In the rows, 128 means zero.
Named turns come first, each shown by rows before and after it. Which turns, in which order, take the first row of each pair that follows to the second? Write the first one first, as in the answered first pair.
Raf:
[125 127  96  66 127 104 106 148 130 118 103 124 156 120 140 155  93 130
 110 110] => [102 121  81 115 136 138 131 130 124 139  82  95 111 110  98 169 110 136
 114 145]
[172 134 137  95 135 123 189 165 111 170 121  99 116 113 128  98 133 154
  78 127] => [173 133 139  68 133 115 165 172 112 173 115 108 120 120 128 103 125 149
  85 114]
[131 111 105 148 103 117 134 138 116 108 113 142 130 128 153 115 122 104
 113 178] => [133 112 109 123 103 108 112 147 118 109 106 155 137 134 156 119 112 100
 116 162]
[116 115 171 111  84 160  86 151 106 154  77 150  89 153  72 146 109 118
 140  96] => [123 115 163 206  80 174 162 131  99 138 116 112  81 130  83 120 144 131
 118 138]
nupag:
[112 127 118 162 138 167 154 115 117 151 124 100  87 122  95 136 143 131
 140 151] => [114 124  88 123 119 151 114 126 112 152  88 117  89 136 106 152 126 116
 131 163]
[109 122 173 153 153 146 129 128 122 156 118 121 109 109  99 140 140 145
 149 129] => [112 122 143 116 131 128  88 140 116 158  77 137 113 125 111 155 126 127
 139 142]
[130 129 134 184 122 124 172 114 126 126 145 103 127 116 130 108 144 133
 118 142] => [108 126 131 168 132 144 150 110 127 152 112 102 100 119  92 134 137 131
 137 140]
Dif:
[162 132  94 114  99 114 120 134 125 116 127 121 162 129 165 108 117 127
 113 168] => [145 132 165  93 146 134 120 131 149 134 161 129 166 123 128 107 115 149
 155  96]
[100 128  87  67 104 171  70 113 130 158 104 132  96 173  91 166 107 122
 142  87] => [153 138  52 115  55 127 121 120 118  93 148 129 152 167 188 116 121 114
  85 134]
[139 126 137 134 135 123 156 131 133 120 137 116 144 125 138 120 138 128
 124 110] => [123 123 130 120 143 138 135 131 132 141 107 117 119 125 107 142 135 128
 137 113]
pupez:
[147 152 139 142 126 141 131 138 142 103 158 116 169 104 159 133 144 121
 131 124] => [142 151 144 152 131 149 139 134 143 106 161 112 163 100 151 133 147 125
 137 122]
[119 111 124 104 131 132 113 136 120 145 124 163 117 139 106 136 123 103
 145 107] => [117 109 124 118 138 142 121 129 122 151 122 154 108 134  96 137 127 108
 148 112]
[127 123 100  83  83  96  90 123  99 148  72 147  85 146  96 147 143 118
 157 123] => [126 124 120  67  96  99  86 124 105 150  84 153  94 148  93 143 139 124
 167 101]
Pairs:
(two turns a pair)
[132 130 145 110 134 123  99 136 126 137 141 150 138 117 129 116 121 126
 147  93] => [144 130 113 134 107 110 110 139 115 121 136 150 145 117 159 107 125 117
 121 128] | Dif nupag
[111 131 143 157 152 160 148 114 131 136 146 115 118 106 100 117 144 146
 138 131] => [111 134 158 128 159 155 128 123 139 139 149 131 127 109  97 122 134 145
 148 103] | Raf nupag
[124 128  77 172 110 126 148 116 105 133  91 101 101 127 125 133 140 123
 103 191] => [132 132  71 112  96 100 102 136 104 127  70 129 120 147 142 143 118 111
 103 174] | pupez Raf
[158 139 111  94 103 124  41 155 150 160  89 202 130 158 181 103 106  97
 107 166] => [127 136 200 100 171 166  66 144 179 187 137 190 117 139 118 102 115 131
 164  89] | nupag Dif
[148 119 114 143 125 110 155 124 133 108 165 129 141 119 150 111 127 117
 106 143] => [142 120 146 115 142 113 142 131 146 116 174 138 148 121 137 115 118 121
 127 105] | nupag Raf
[127 132 114 169 111 132 174 100 152  96 121 105 119 121 135 127 151 112
 117 181] => [ 96 128 151 113 147 153 129 103 164 133  95 117  97 131  81 158 135 120
 161 129] | Dif nupag
[117 116 148 167 122 141 145 127 145 141 118 120 126 117 119 118 142 132
 127 135] => [123 116 123 132 104 123 110 139 136 140  89 134 129 130 130 130 128 116
 116 147] | nupag nupag
[133 118 133  96 136 106 112 127 140 114 139 147 119 143 142 131 125 126
 128  97] => [119 112 103 132 133 128 125 115 128 132 110 126  82 139 116 142 139 122
 123 140] | Dif Raf
[ 94 112 116  98 163 131 137 143 165 166  97 110 119 165  99 144 115 118
 140 120] => [134 119 106 108 133  91 158 154 163 119 141 119 166 165 170 106 119 116
 105 132] | nupag nupag
[130 142 124 173 117 133 149 109 114 110 139  98 137 122 132  96 139 148
 132 132] => [128 144 153 154 129 132 142 115 122 110 153 109 151 121 127  94 132 153
 146  98] | Dif Raf
[129 133 183 114 147 139 137 132 143 115 170 113 121 114 138 132 152 143
 148  91] => [140 134 176 116 137 125 139 136 140 102 176 114 133 117 160 121 151 140
 137  98] | pupez Raf
[125 134 116 125 122 132 145 116 128 124 126 125 138 116 131 124 132 114
 116 126] => [119 133 125 111 130 139 133 116 132 133 118 128 135 115 118 130 128 118
 127 114] | Dif nupag
[159 121 125  91  99 124 116 113 134 104  74 162 142 128 109 152 123  98
 140  99] => [165 121 102 114  85 119 129 111 124  95  73 155 142 127 125 144 128  94
 125 126] | pupez Dif
[133 149 164 185 144 136 169 100 131 133 177 103 110 114 106  90 179 162
 117 149] => [130 147 112 188 118 132 156 101 115 137 135  99  92 121 113 103 176 146
 101 195] | Dif Dif
